In the data rows, 128 means zero.
Some points, one per row:
[162. 159. 134. 135. 141. 187. 147. 127. 180. 165. 215. 189. 109. 62. 153. 111. 94. 201. 194.
 133. 140. 119. 117. 114.]
[117. 139. 108. 131. 141. 124. 99. 143. 113. 40. 120. 114. 157. 139. 39. 139. 150. 77. 145.
 130. 124. 81. 144. 110.]
[75. 104. 123. 131. 100. 140. 74. 123. 152. 112. 77. 133. 121. 147. 115. 192. 102. 100. 71.
 122. 16. 122. 104. 71.]
[196. 105. 142. 82. 74. 162. 120. 120. 82. 25. 127. 94. 143. 131. 110. 133. 144. 58. 132.
 115. 226. 61. 132. 188.]
[93. 186. 3. 142. 93. 130. 101. 87. 185. 150. 171. 166. 59. 110. 79. 215. 96. 153. 108.
 145. 106. 88. 152. 74.]
[109. 159. 66. 143. 98. 89. 135. 114. 129. 187. 139. 140. 70. 108. 137. 177. 116. 168. 81.
 129. 143. 156. 69. 117.]
[175. 53. 207. 39. 163. 124. 113. 156. 50. 6. 125. 78. 155. 104. 132. 116. 162. 37. 174.
 94. 201. 168. 121. 158.]
[214. 154. 88. 89. 55. 180. 159. 139. 110. 147. 164. 127. 101. 106. 185. 144. 117. 157. 112.
 114. 218. 195. 114. 143.]
[98. 107. 170. 104. 174. 102. 108. 102. 102. 125. 151. 131. 137. 195. 182. 94. 144. 139. 132.
 85. 214. 128. 71. 164.]
[149. 161. 170. 147. 255. 126. 87. 140. 129. 153. 108. 247. 114. 153. 154. 103. 172. 71. 151.
 140. 112. 158. 0. 150.]
[173. 138. 198. 117. 66. 97. 192. 138. 136. 128. 138. 104. 182. 76. 199. 50. 145. 140. 145.
 104. 219. 124. 116. 175.]
[49. 139. 179. 129. 183. 118. 135. 79. 103. 178. 94. 127. 195. 183. 144. 137. 178. 29. 65.
 118. 115. 180. 0. 183.]
[95. 104. 77. 136. 35. 92. 108. 132. 157. 85. 121. 126. 108. 90. 79. 158. 114. 131. 106.
 150. 39. 132. 114. 67.]
[61. 194. 126. 101. 215. 70. 9. 139. 167. 72. 168. 196. 161. 231. 98. 100. 191. 53. 124.
 161. 138. 124. 0. 120.]
[133. 176. 105. 177. 139. 60. 144. 122. 199. 158. 59. 197. 138. 226. 76. 96. 154. 58. 108.
 145. 136. 178. 6. 187.]
[97. 115. 196. 96. 127. 51. 112. 145. 169. 197. 2. 161. 208. 184. 158. 65. 100. 16. 120.
 56. 170. 157. 125. 237.]
[135. 158. 103. 139. 133. 134. 80. 169. 140. 122. 167. 150. 158. 217. 100. 46. 140. 93. 111.
 201. 173. 81. 73. 150.]
[172. 137. 27. 150. 164. 120. 90. 140. 244. 208. 103. 194. 116. 85. 83. 160. 168. 82. 158.
 226. 0. 140. 94. 113.]
[52. 131. 73. 98. 137. 108. 149. 136. 108. 130. 214. 58. 106. 98. 144. 209. 72. 255. 127.
 95. 229. 95. 197. 86.]
[115. 165. 129. 109. 158. 76. 146. 95. 133. 147. 105. 119. 122. 169. 128. 110. 139. 124. 95.
 114. 184. 108. 65. 144.]
[52. 121. 129. 111. 155. 127. 116. 118. 132. 183. 126. 140. 106. 56. 155. 107. 115. 217. 104.
 137. 116. 93. 233. 122.]
[133. 130. 130. 83. 121. 119. 183. 146. 146. 93. 130. 80. 169. 197. 130. 90. 78. 131. 189.
 107. 151. 72. 245. 107.]
[102. 121. 182. 134. 166. 91. 138. 138. 164. 152. 23. 118. 166. 207. 65. 135. 144. 54. 130.
 120. 112. 120. 110. 211.]
[143. 103. 134. 182. 107. 185. 198. 137. 112. 93. 183. 121. 115. 69. 161. 77. 166. 208. 144.
 166. 129. 121. 83. 107.]
[148. 124. 52. 146. 132. 116. 112. 113. 157. 156. 150. 102. 102. 145. 108. 175. 58. 185. 194.
 160. 115. 63. 253. 154.]
[170. 109. 110. 70. 156. 122. 143. 188. 135. 69. 159. 119. 87. 105. 183. 153. 122. 131. 190.
 65. 255. 127. 172. 148.]
[168. 112. 244. 100. 172. 90. 93. 124. 90. 118. 47. 137. 124. 144. 141. 86. 141. 112. 103.
 89. 184. 161. 146. 194.]
[153. 49. 174. 110. 138. 141. 70. 144. 100. 67. 105. 126. 183. 125. 184. 94. 58. 141. 128.
 126. 112. 115. 252. 178.]
[132. 191. 0. 141. 164. 142. 140. 164. 150. 136. 184. 146. 48. 77. 121. 176. 92. 154. 151.
 90. 95. 73. 180. 70.]
[107. 197. 62. 173. 144. 87. 72. 138. 117. 154. 149. 155. 100. 167. 105. 81. 153. 137. 77.
 135. 107. 82. 10. 62.]
[147. 69. 175. 131. 173. 115. 164. 132. 159. 126. 39. 100. 120. 115. 109. 164. 160. 49. 114.
 128. 29. 183. 69. 160.]
[146. 124. 145. 119. 179. 121. 119. 154. 139. 126. 142. 117. 135. 137. 130. 101. 90. 120. 158.
 83. 249. 127. 225. 154.]
[78. 153. 134. 154. 76. 166. 149. 105. 132. 119. 102. 137. 105. 28. 128. 152. 133. 134. 88.
 127. 2. 147. 90. 101.]
[92. 168. 18. 119. 72. 238. 120. 159. 53. 53. 237. 79. 88. 31. 135. 207. 121. 206. 122.
 193. 119. 38. 115. 14.]
[133. 140. 116. 119. 175. 161. 98. 190. 129. 89. 175. 150. 149. 102. 127. 103. 187. 69. 141.
 117. 206. 87. 106. 112.]
[103. 108. 114. 137. 128. 156. 135. 157. 107. 140. 43. 94. 69. 104. 126. 159. 128. 99. 98.
 76. 37. 158. 190. 99.]
[73. 149. 65. 101. 92. 114. 74. 112. 145. 195. 125. 42. 138. 120. 130. 185. 111. 142. 137.
 101. 72. 111. 218. 82.]
[104. 76. 86. 116. 146. 40. 73. 88. 178. 98. 67. 133. 122. 202. 99. 227. 96. 70. 115.
 133. 100. 128. 187. 127.]
[192. 54. 128. 96. 82. 64. 90. 126. 121. 157. 41. 79. 130. 181. 121. 122. 149. 51. 192.
 135. 43. 121. 188. 185.]
[114. 129. 27. 155. 180. 185. 127. 163. 66. 105. 231. 137. 115. 115. 160. 147. 146. 202. 133.
 115. 139. 139. 108. 102.]
[88. 171. 100. 170. 102. 153. 166. 145. 100. 132. 196. 180. 102. 136. 138. 94. 130. 196. 83.
 158. 140. 131. 137. 83.]
[127. 121. 185. 194. 107. 148. 128. 100. 92. 97. 145. 96. 100. 73. 116. 125. 189. 160. 25.
 117. 172. 141. 0. 159.]
[100. 102. 95. 100. 125. 138. 164. 101. 93. 195. 150. 92. 75. 82. 160. 206. 25. 255. 137.
 108. 124. 110. 249. 48.]
[95. 186. 24. 194. 138. 114. 156. 134. 144. 156. 236. 137. 86. 128. 86. 99. 132. 192. 140.
 177. 160. 59. 45. 92.]
[158. 134. 205. 88. 147. 144. 114. 141. 171. 148. 89. 158. 155. 152. 162. 74. 126. 65. 186.
 75. 144. 224. 94. 206.]
[114. 79. 255. 135. 170. 106. 123. 119. 169. 206. 0. 78. 187. 194. 153. 116. 90. 41. 127.
 33. 56. 238. 140. 206.]
[139. 191. 117. 179. 61. 148. 193. 141. 140. 123. 122. 147. 173. 158. 81. 58. 209. 43. 146.
 165. 200. 125. 105. 146.]
[173. 106. 168. 121. 151. 92. 126. 178. 125. 103. 115. 124. 185. 122. 148. 89. 146. 144. 164.
 102. 191. 118. 181. 226.]
[102. 80. 74. 110. 146. 116. 105. 119. 92. 170. 172. 74. 122. 93. 159. 188. 82. 255. 119.
 75. 123. 104. 249. 114.]
[155. 78. 214. 103. 164. 148. 151. 136. 93. 66. 117. 75. 124. 147. 142. 163. 135. 136. 137.
 69. 159. 120. 127. 160.]
[146. 123. 99. 123. 134. 139. 122. 116. 145. 134. 128. 167. 133. 114. 120. 145. 153. 97. 110.
 125. 50. 152. 108. 91.]
[163. 108. 217. 96. 79. 188. 183. 132. 61. 135. 90. 172. 45. 35. 171. 128. 105. 120. 96.
 102. 77. 181. 109. 90.]
[151. 71. 255. 155. 155. 138. 204. 120. 140. 133. 112. 112. 211. 122. 134. 74. 143. 180. 181.
 38. 205. 166. 211. 207.]
[222. 83. 110. 79. 93. 133. 138. 133. 107. 194. 94. 87. 118. 61. 171. 148. 113. 152. 156.
 61. 85. 164. 255. 180.]
[109. 161. 17. 110. 160. 125. 95. 107. 115. 126. 120. 135. 112. 176. 93. 219. 93. 140. 166.
 118. 137. 109. 190. 86.]
[56. 113. 105. 139. 100. 112. 98. 100. 98. 151. 133. 90. 132. 148. 140. 124. 102. 174. 102.
 125. 114. 88. 148. 90.]
16 more points follow, each with its number after it:
[115. 138. 116. 76. 184. 91. 138. 227. 136. 108. 126. 83. 132. 94. 160. 121. 118. 175. 117.
 117. 116. 58. 164. 84.] 0
[107. 154. 87. 146. 136. 146. 119. 151. 95. 134. 166. 114. 171. 121. 130. 83. 157. 135. 152.
 147. 157. 126. 80. 90.] 1
[61. 171. 102. 176. 149. 89. 109. 144. 185. 170. 109. 91. 163. 126. 92. 127. 132. 131. 114.
 105. 113. 102. 114. 109.] 2
[97. 206. 132. 182. 201. 137. 142. 151. 149. 138. 175. 153. 148. 175. 127. 116. 141. 158. 179.
 143. 224. 52. 75. 125.] 3
[182. 165. 82. 125. 137. 160. 155. 132. 142. 131. 191. 94. 121. 137. 101. 147. 127. 110. 148.
 163. 104. 127. 85. 64.] 4
[58. 203. 62. 114. 170. 102. 37. 125. 161. 43. 181. 159. 95. 238. 97. 187. 153. 47. 101.
 177. 173. 51. 10. 99.] 5
[98. 178. 62. 165. 172. 91. 67. 105. 105. 108. 214. 135. 112. 198. 85. 197. 126. 150. 148.
 132. 229. 71. 49. 153.] 6
[112. 154. 68. 116. 190. 144. 92. 96. 182. 76. 148. 154. 95. 87. 118. 169. 127. 137. 138.
 138. 115. 123. 87. 79.] 7
[74. 140. 135. 127. 159. 173. 33. 121. 209. 137. 76. 148. 89. 111. 94. 183. 166. 56. 161.
 151. 19. 138. 79. 86.] 8
[150. 121. 121. 129. 84. 126. 70. 135. 119. 84. 170. 105. 143. 71. 136. 126. 111. 108. 147.
 122. 137. 127. 155. 141.] 9
[143. 218. 0. 144. 88. 186. 75. 150. 136. 81. 255. 117. 121. 68. 51. 165. 47. 255. 182.
 157. 143. 34. 226. 22.] 10
[139. 75. 251. 123. 148. 122. 101. 90. 115. 141. 24. 104. 164. 102. 132. 164. 150. 78. 80.
 64. 69. 244. 118. 130.] 11
[134. 195. 63. 166. 218. 57. 57. 145. 142. 233. 123. 177. 195. 200. 96. 82. 163. 96. 138.
 135. 167. 149. 33. 189.] 12
[145. 83. 156. 170. 114. 94. 150. 160. 121. 179. 102. 152. 135. 127. 135. 114. 165. 184. 98.
 124. 79. 164. 205. 80.] 13
[159. 180. 129. 110. 235. 157. 174. 189. 93. 73. 115. 110. 173. 184. 127. 115. 178. 108. 171.
 72. 222. 71. 83. 115.] 14
[89. 134. 44. 121. 103. 161. 139. 96. 59. 11. 255. 88. 88. 198. 169. 196. 49. 203. 175.
 149. 223. 71. 195. 37.] 15
Which of these numbered points is nearest to each point below, looking only along the 6 directions in which the first points spread most? Its number follows each.
[75. 163. 0. 187. 70. 150. 151. 77. 136. 211. 214. 91. 54. 37. 84. 235. 98. 255. 95.
 137. 37. 62. 255. 38.] > 10
[176. 94. 154. 119. 64. 150. 180. 141. 48. 91. 87. 106. 101. 98. 157. 126. 140. 125. 101.
 166. 132. 102. 155. 104.] > 9
[146. 121. 84. 152. 139. 69. 135. 148. 129. 118. 181. 117. 130. 150. 116. 158. 99. 183. 161.
 74. 145. 72. 217. 62.] > 0
[66. 216. 0. 168. 136. 187. 112. 152. 151. 122. 255. 124. 117. 159. 54. 126. 175. 254. 112.
 187. 190. 0. 81. 67.] > 6
[139. 185. 110. 140. 26. 134. 147. 85. 93. 135. 176. 126. 103. 83. 132. 151. 155. 126. 86.
 100. 215. 175. 44. 212.] > 1
[102. 195. 91. 183. 196. 157. 158. 95. 94. 187. 202. 166. 153. 171. 151. 91. 167. 228. 118.
 129. 255. 59. 112. 166.] > 3
[101. 151. 103. 167. 111. 83. 137. 143. 153. 91. 164. 221. 147. 218. 100. 33. 199. 71. 94.
 215. 148. 24. 37. 55.] > 5
[55. 213. 56. 115. 156. 61. 106. 173. 167. 154. 153. 147. 165. 163. 72. 85. 96. 109. 185.
 176. 218. 24. 172. 86.] > 6
[113. 133. 95. 124. 133. 116. 124. 112. 101. 24. 202. 46. 98. 125. 127. 195. 62. 216. 188.
 129. 184. 0. 255. 58.] > 15
[173. 113. 98. 110. 73. 150. 91. 75. 130. 158. 112. 129. 96. 118. 155. 146. 100. 165. 121.
 91. 100. 202. 136. 157.] > 13
[32. 170. 87. 171. 144. 110. 116. 84. 115. 98. 194. 79. 81. 231. 95. 174. 127. 214. 81.
 178. 105. 39. 116. 48.] > 6
[143. 69. 113. 140. 74. 73. 158. 132. 136. 246. 140. 95. 139. 55. 127. 156. 109. 155. 114.
 62. 108. 184. 177. 171.] > 13
[129. 57. 241. 137. 151. 124. 87. 130. 55. 180. 7. 97. 221. 137. 182. 99. 200. 13. 86.
 66. 0. 242. 50. 156.] > 11
[118. 147. 50. 119. 97. 104. 83. 130. 73. 182. 146. 90. 163. 63. 152. 117. 48. 206. 153.
 117. 147. 74. 218. 107.] > 0
[94. 134. 98. 100. 120. 82. 114. 149. 175. 143. 17. 180. 70. 112. 138. 86. 180. 84. 93.
 197. 16. 159. 95. 82.] > 8
[134. 213. 88. 190. 46. 109. 154. 100. 122. 145. 242. 125. 137. 128. 106. 66. 81. 226. 121.
 99. 254. 68. 157. 121.] > 3
[183. 177. 110. 130. 83. 166. 125. 145. 90. 103. 151. 143. 101. 83. 77. 103. 83. 156. 88.
 176. 157. 82. 97. 96.] > 4
[111. 43. 255. 100. 196. 74. 125. 163. 132. 109. 0. 173. 180. 194. 189. 86. 207. 0. 61.
 95. 67. 255. 5. 153.] > 11
[123. 157. 116. 133. 121. 123. 179. 129. 80. 90. 126. 93. 121. 154. 92. 135. 94. 200. 113.
 157. 213. 50. 217. 128.] > 0
[98. 30. 234. 119. 172. 100. 162. 96. 147. 192. 0. 139. 158. 190. 127. 169. 147. 57. 61.
 101. 0. 183. 94. 152.] > 11
[137. 105. 115. 130. 164. 152. 107. 141. 160. 122. 112. 184. 130. 88. 102. 116. 156. 80. 116.
 181. 90. 141. 57. 132.] > 4
[50. 163. 152. 181. 158. 103. 156. 114. 116. 158. 96. 145. 176. 190. 112. 115. 125. 197. 91.
 146. 116. 53. 153. 141.] > 2
[106. 174. 199. 149. 152. 117. 119. 95. 117. 69. 162. 143. 149. 199. 112. 66. 125. 104. 188.
 182. 231. 104. 109. 163.] > 14
[138. 32. 255. 161. 143. 124. 147. 115. 185. 210. 18. 140. 176. 171. 111. 77. 125. 31. 97.
 163. 5. 196. 101. 239.] > 11
[115. 141. 60. 67. 93. 145. 111. 113. 59. 88. 214. 73. 165. 87. 156. 151. 48. 252. 177.
 131. 255. 3. 246. 59.] > 15
[121. 59. 249. 146. 71. 142. 146. 77. 135. 233. 0. 127. 157. 118. 113. 145. 140. 55. 58.
 134. 0. 169. 140. 164.] > 11
[109. 143. 63. 133. 132. 121. 91. 90. 108. 48. 219. 82. 105. 138. 130. 212. 65. 252. 161.
 183. 196. 67. 176. 42.] > 15
[207. 153. 142. 159. 147. 131. 127. 140. 142. 143. 52. 93. 88. 81. 155. 121. 81. 154. 111.
 78. 68. 137. 157. 150.] > 13
[127. 131. 113. 140. 161. 77. 87. 155. 82. 91. 120. 76. 95. 139. 168. 86. 117. 180. 159.
 90. 209. 96. 196. 76.] > 0
[147. 65. 255. 138. 122. 84. 193. 158. 93. 171. 59. 117. 205. 103. 146. 84. 160. 52. 97.
 103. 95. 187. 96. 171.] > 11
[116. 155. 93. 150. 104. 190. 163. 118. 46. 53. 250. 112. 82. 73. 131. 134. 51. 255. 131.
 155. 244. 54. 219. 63.] > 15
[104. 104. 199. 111. 168. 124. 149. 148. 103. 192. 53. 120. 172. 173. 141. 139. 191. 56. 76.
 80. 46. 173. 64. 157.] > 11
[105. 151. 148. 150. 153. 131. 128. 185. 119. 124. 177. 159. 143. 96. 170. 92. 86. 255. 149.
 140. 191. 59. 237. 113.] > 0
[72. 171. 141. 142. 217. 67. 75. 123. 165. 164. 97. 136. 139. 143. 88. 159. 181. 81. 124.
 143. 140. 93. 109. 119.] > 2
[170. 131. 134. 98. 160. 131. 111. 155. 102. 104. 122. 155. 95. 76. 157. 167. 104. 109. 147.
 136. 157. 125. 158. 145.] > 9
[149. 211. 129. 180. 191. 101. 130. 164. 202. 195. 103. 202. 170. 214. 92. 51. 159. 97. 170.
 167. 105. 100. 100. 167.] > 12
[158. 173. 131. 126. 203. 106. 104. 141. 87. 44. 158. 137. 169. 172. 139. 60. 102. 123. 156.
 116. 229. 37. 137. 169.] > 14
[69. 150. 129. 173. 185. 127. 141. 120. 161. 139. 163. 122. 185. 211. 88. 155. 178. 132. 137.
 140. 76. 118. 68. 146.] > 2
[74. 108. 255. 87. 152. 94. 40. 71. 137. 183. 11. 133. 139. 212. 136. 128. 74. 91. 67.
 90. 114. 191. 116. 223.] > 11
[154. 49. 96. 118. 103. 169. 169. 164. 68. 33. 88. 58. 60. 74. 140. 160. 195. 100. 101.
 101. 91. 150. 159. 66.] > 9
[145. 119. 184. 134. 165. 59. 153. 163. 211. 144. 70. 224. 173. 232. 81. 66. 133. 41. 98.
 155. 149. 188. 63. 186.] > 12
[26. 186. 109. 115. 184. 161. 128. 180. 176. 107. 195. 168. 93. 203. 143. 124. 80. 217. 167.
 101. 225. 162. 92. 96.] > 3
[97. 93. 139. 152. 112. 101. 31. 88. 229. 246. 26. 166. 149. 184. 56. 141. 143. 45. 57.
 158. 0. 182. 78. 101.] > 8
[185. 135. 212. 195. 161. 125. 165. 195. 55. 43. 115. 109. 156. 191. 154. 63. 133. 149. 154.
 71. 242. 108. 183. 156.] > 14
[89. 165. 0. 149. 90. 151. 78. 105. 145. 91. 208. 100. 67. 58. 71. 244. 85. 200. 115.
 127. 76. 24. 213. 11.] > 10
[188. 101. 74. 128. 102. 78. 124. 148. 120. 97. 152. 104. 91. 201. 77. 133. 90. 178. 146.
 105. 176. 62. 237. 117.] > 0
[181. 134. 151. 132. 100. 158. 158. 148. 121. 117. 116. 117. 132. 58. 141. 85. 91. 110. 122.
 110. 163. 94. 195. 125.] > 9
[101. 150. 110. 141. 138. 147. 124. 114. 183. 72. 195. 187. 126. 220. 81. 75. 135. 109. 148.
 196. 234. 115. 28. 164.] > 3
[176. 87. 122. 105. 77. 126. 175. 144. 113. 93. 174. 109. 88. 85. 154. 149. 120. 99. 151.
 151. 116. 156. 114. 85.] > 9
[133. 88. 255. 155. 146. 46. 120. 146. 135. 209. 0. 143. 198. 221. 170. 84. 126. 66. 71.
 141. 0. 209. 176. 178.] > 11
[153. 154. 184. 159. 131. 155. 153. 158. 117. 83. 130. 112. 206. 170. 129. 53. 138. 105. 206.
 86. 215. 77. 195. 157.] > 14
[136. 73. 123. 131. 91. 139. 167. 85. 155. 229. 133. 159. 91. 72. 141. 152. 106. 143. 83.
 116. 57. 152. 132. 168.] > 13
[131. 109. 100. 126. 99. 103. 85. 108. 191. 114. 59. 133. 126. 129. 95. 159. 85. 62. 173.
 166. 0. 134. 174. 78.] > 8
[125. 145. 152. 165. 120. 150. 115. 165. 155. 157. 77. 172. 134. 109. 104. 81. 151. 60. 165.
 137. 0. 153. 77. 109.] > 8
[109. 137. 63. 159. 195. 115. 117. 118. 105. 202. 157. 157. 109. 152. 82. 117. 135. 133. 151.
 121. 146. 132. 132. 144.] > 2
[155. 125. 100. 124. 113. 140. 194. 99. 97. 243. 90. 68. 171. 84. 147. 188. 112. 141. 142.
 62. 2. 162. 209. 121.] > 13
[111. 104. 95. 195. 147. 173. 160. 109. 128. 255. 85. 118. 170. 94. 144. 126. 130. 157. 113.
 91. 52. 142. 175. 129.] > 13
[198. 91. 103. 70. 55. 165. 143. 120. 63. 22. 159. 55. 124. 38. 89. 113. 148. 90. 123.
 148. 204. 51. 188. 103.] > 9
[187. 121. 0. 84. 54. 186. 174. 181. 86. 125. 215. 136. 58. 23. 170. 112. 98. 255. 132.
 184. 203. 69. 201. 50.] > 10
[164. 124. 76. 105. 44. 141. 172. 71. 155. 255. 121. 124. 135. 91. 130. 158. 110. 113. 98.
 133. 46. 163. 136. 194.] > 13
[152. 128. 172. 125. 138. 128. 182. 112. 116. 196. 65. 143. 130. 66. 170. 119. 120. 137. 166.
 121. 118. 164. 201. 147.] > 13
[153. 115. 143. 128. 32. 123. 145. 91. 61. 226. 103. 91. 113. 60. 133. 120. 79. 164. 156.
 92. 73. 140. 193. 129.] > 13
[116. 116. 215. 145. 132. 128. 91. 134. 85. 41. 136. 167. 165. 196. 87. 106. 135. 8. 115.
 125. 160. 87. 64. 163.] > 14
[82. 140. 33. 150. 121. 134. 106. 131. 114. 147. 190. 169. 90. 130. 137. 171. 138. 180. 89.
 183. 67. 59. 112. 119.] > 7
[174. 97. 255. 137. 99. 112. 192. 95. 57. 152. 51. 99. 199. 141. 129. 63. 114. 51. 73.
 115. 154. 144. 116. 250.] > 11
[199. 92. 150. 117. 162. 144. 144. 141. 141. 112. 82. 142. 118. 172. 131. 81. 142. 104. 210.
 131. 177. 140. 174. 130.] > 9
[175. 86. 132. 104. 96. 129. 148. 115. 54. 69. 142. 121. 78. 117. 158. 124. 145. 106. 155.
 112. 228. 159. 151. 120.] > 9
[94. 76. 109. 102. 84. 118. 105. 111. 99. 96. 181. 91. 147. 114. 140. 180. 127. 165. 102.
 109. 156. 122. 162. 48.] > 0
[92. 167. 64. 162. 196. 127. 172. 155. 166. 63. 197. 183. 130. 154. 129. 110. 153. 127. 146.
 181. 221. 103. 136. 86.] > 3
[120. 119. 108. 127. 93. 142. 120. 140. 140. 189. 106. 146. 114. 71. 156. 145. 117. 143. 145.
 110. 96. 140. 165. 131.] > 13
[115. 101. 99. 168. 69. 127. 165. 72. 111. 255. 45. 51. 116. 109. 127. 170. 99. 168. 95.
 128. 0. 137. 208. 155.] > 13
[150. 108. 126. 91. 173. 93. 123. 141. 163. 102. 65. 146. 103. 134. 132. 163. 138. 62. 150.
 180. 30. 97. 141. 63.] > 8
[77. 185. 0. 134. 77. 118. 133. 82. 162. 116. 220. 132. 108. 164. 67. 138. 102. 243. 152.
 183. 205. 0. 178. 30.] > 10
[110. 52. 255. 125. 127. 94. 72. 130. 179. 125. 14. 156. 183. 194. 84. 116. 119. 0. 99.
 127. 57. 164. 80. 255.] > 11
[77. 192. 66. 158. 174. 150. 80. 125. 158. 67. 255. 174. 100. 109. 171. 70. 110. 250. 182.
 156. 215. 68. 90. 75.] > 3
[86. 197. 37. 149. 63. 126. 107. 127. 167. 107. 199. 130. 88. 78. 109. 119. 44. 201. 157.
 201. 99. 32. 183. 21.] > 10
[118. 87. 169. 147. 120. 91. 145. 107. 139. 151. 121. 146. 161. 89. 163. 101. 115. 181. 122.
 118. 115. 168. 204. 191.] > 13
[91. 147. 110. 169. 124. 149. 108. 162. 110. 130. 238. 113. 135. 163. 143. 65. 114. 207. 142.
 155. 193. 80. 140. 114.] > 3
[101. 162. 50. 158. 175. 155. 104. 136. 135. 84. 131. 191. 98. 185. 59. 166. 119. 114. 109.
 184. 86. 83. 70. 75.] > 7
[129. 148. 116. 149. 151. 124. 138. 171. 62. 115. 176. 149. 95. 116. 129. 97. 138. 151. 119.
 139. 170. 74. 117. 106.] > 1
[158. 133. 43. 83. 140. 148. 175. 164. 135. 55. 157. 108. 155. 131. 111. 161. 119. 145. 150.
 206. 117. 0. 142. 58.] > 4
[180. 94. 237. 104. 122. 150. 151. 174. 43. 33. 152. 71. 143. 139. 145. 77. 228. 59. 174.
 104. 212. 140. 27. 149.] > 14
[110. 180. 81. 94. 145. 134. 152. 160. 196. 67. 176. 204. 23. 111. 89. 156. 101. 89. 156.
 173. 124. 99. 55. 43.] > 4
[145. 198. 196. 191. 189. 128. 191. 138. 210. 155. 76. 147. 152. 168. 137. 5. 156. 62. 173.
 174. 183. 202. 67. 161.] > 12
[154. 121. 157. 125. 89. 162. 156. 145. 50. 188. 132. 73. 131. 165. 169. 156. 76. 209. 121.
 81. 177. 84. 211. 106.] > 0
[128. 178. 60. 113. 102. 113. 125. 113. 54. 98. 228. 107. 124. 123. 81. 176. 92. 239. 166.
 189. 203. 0. 175. 110.] > 15
[76. 156. 213. 95. 174. 76. 73. 111. 160. 167. 125. 208. 116. 165. 109. 96. 152. 91. 84.
 136. 128. 168. 20. 202.] > 12
[108. 84. 255. 132. 166. 62. 142. 120. 144. 254. 0. 118. 196. 154. 121. 111. 100. 109. 87.
 28. 133. 217. 155. 231.] > 11
[139. 155. 169. 108. 166. 135. 152. 162. 176. 184. 44. 147. 107. 128. 131. 151. 57. 77. 131.
 133. 77. 160. 200. 100.] > 13
[128. 141. 75. 160. 177. 86. 156. 90. 211. 196. 94. 161. 102. 131. 120. 181. 124. 181. 84.
 163. 75. 168. 80. 140.] > 2
[166. 59. 250. 171. 147. 72. 136. 88. 198. 255. 2. 172. 171. 181. 104. 118. 145. 63. 83.
 118. 0. 202. 112. 216.] > 11
[109. 185. 40. 127. 99. 78. 113. 124. 117. 105. 179. 121. 110. 137. 113. 85. 152. 169. 152.
 154. 255. 95. 74. 90.] > 3
[109. 76. 192. 151. 79. 119. 179. 130. 104. 176. 93. 94. 186. 135. 95. 47. 119. 162. 100.
 114. 105. 171. 158. 130.] > 13
[96. 88. 203. 148. 80. 52. 77. 78. 189. 255. 8. 131. 165. 122. 169. 118. 125. 28. 80.
 119. 0. 201. 163. 199.] > 11
[37. 183. 70. 180. 148. 69. 69. 109. 186. 175. 93. 168. 137. 180. 109. 133. 117. 129. 54.
 128. 45. 84. 70. 86.] > 2
[153. 188. 32. 139. 76. 226. 180. 160. 35. 63. 249. 118. 31. 14. 168. 157. 155. 254. 109.
 162. 172. 40. 128. 12.] > 10
[162. 192. 64. 177. 43. 116. 129. 87. 116. 106. 139. 103. 137. 115. 49. 52. 109. 73. 157.
 169. 150. 87. 66. 155.] > 4
[127. 139. 46. 93. 43. 153. 136. 122. 92. 128. 191. 112. 74. 118. 128. 166. 37. 185. 145.
 145. 110. 92. 226. 11.] > 10
[86. 150. 135. 138. 101. 57. 69. 127. 187. 203. 62. 178. 149. 113. 94. 72. 157. 65. 123.
 198. 0. 145. 72. 118.] > 8
[136. 117. 0. 87. 15. 172. 104. 74. 49. 56. 255. 85. 96. 101. 96. 192. 40. 255. 119.
 142. 199. 6. 255. 107.] > 15
[108. 188. 0. 148. 117. 114. 158. 123. 118. 169. 188. 118. 136. 83. 121. 131. 134. 238. 137.
 169. 150. 31. 160. 86.] > 10
[174. 129. 54. 98. 152. 116. 134. 105. 137. 137. 150. 137. 129. 110. 104. 213. 73. 169. 169.
 152. 134. 63. 189. 152.] > 0
[100. 170. 8. 85. 61. 175. 100. 105. 118. 77. 175. 70. 83. 9. 133. 182. 122. 183. 123.
 124. 159. 50. 190. 65.] > 10
[97. 130. 167. 107. 156. 102. 66. 100. 148. 122. 107. 116. 149. 164. 117. 131. 97. 79. 110.
 128. 142. 127. 149. 133.] > 2
[91. 130. 146. 145. 103. 81. 80. 131. 88. 126. 194. 141. 182. 120. 174. 22. 103. 218. 126.
 132. 238. 86. 133. 176.] > 3
[182. 90. 26. 62. 1. 171. 189. 140. 124. 89. 176. 93. 105. 68. 134. 146. 135. 149. 136.
 197. 195. 67. 203. 74.] > 9
[140. 141. 87. 163. 146. 145. 115. 113. 46. 145. 219. 100. 150. 90. 124. 126. 92. 255. 150.
 163. 198. 0. 233. 110.] > 15
[75. 110. 144. 125. 185. 101. 99. 105. 181. 219. 68. 164. 148. 228. 130. 130. 136. 79. 123.
 158. 49. 154. 125. 161.] > 2
[193. 69. 200. 104. 107. 136. 131. 122. 131. 98. 23. 125. 99. 112. 133. 151. 108. 27. 120.
 107. 125. 201. 118. 182.] > 11
[126. 191. 42. 188. 128. 131. 141. 113. 131. 149. 236. 149. 97. 150. 109. 149. 157. 213. 111.
 132. 206. 45. 137. 97.] > 3
[101. 97. 167. 116. 109. 104. 129. 103. 195. 186. 83. 88. 102. 132. 171. 163. 125. 127. 152.
 133. 59. 220. 114. 114.] > 13
[137. 108. 136. 76. 114. 97. 141. 136. 82. 96. 141. 92. 166. 96. 182. 158. 91. 227. 162.
 114. 152. 88. 246. 124.] > 0
[168. 128. 42. 117. 119. 76. 134. 171. 167. 167. 191. 135. 140. 117. 101. 145. 64. 124. 141.
 99. 194. 147. 168. 131.] > 0
[160. 135. 150. 128. 192. 146. 154. 172. 113. 85. 171. 157. 101. 100. 213. 93. 125. 157. 160.
 164. 191. 182. 56. 115.] > 1
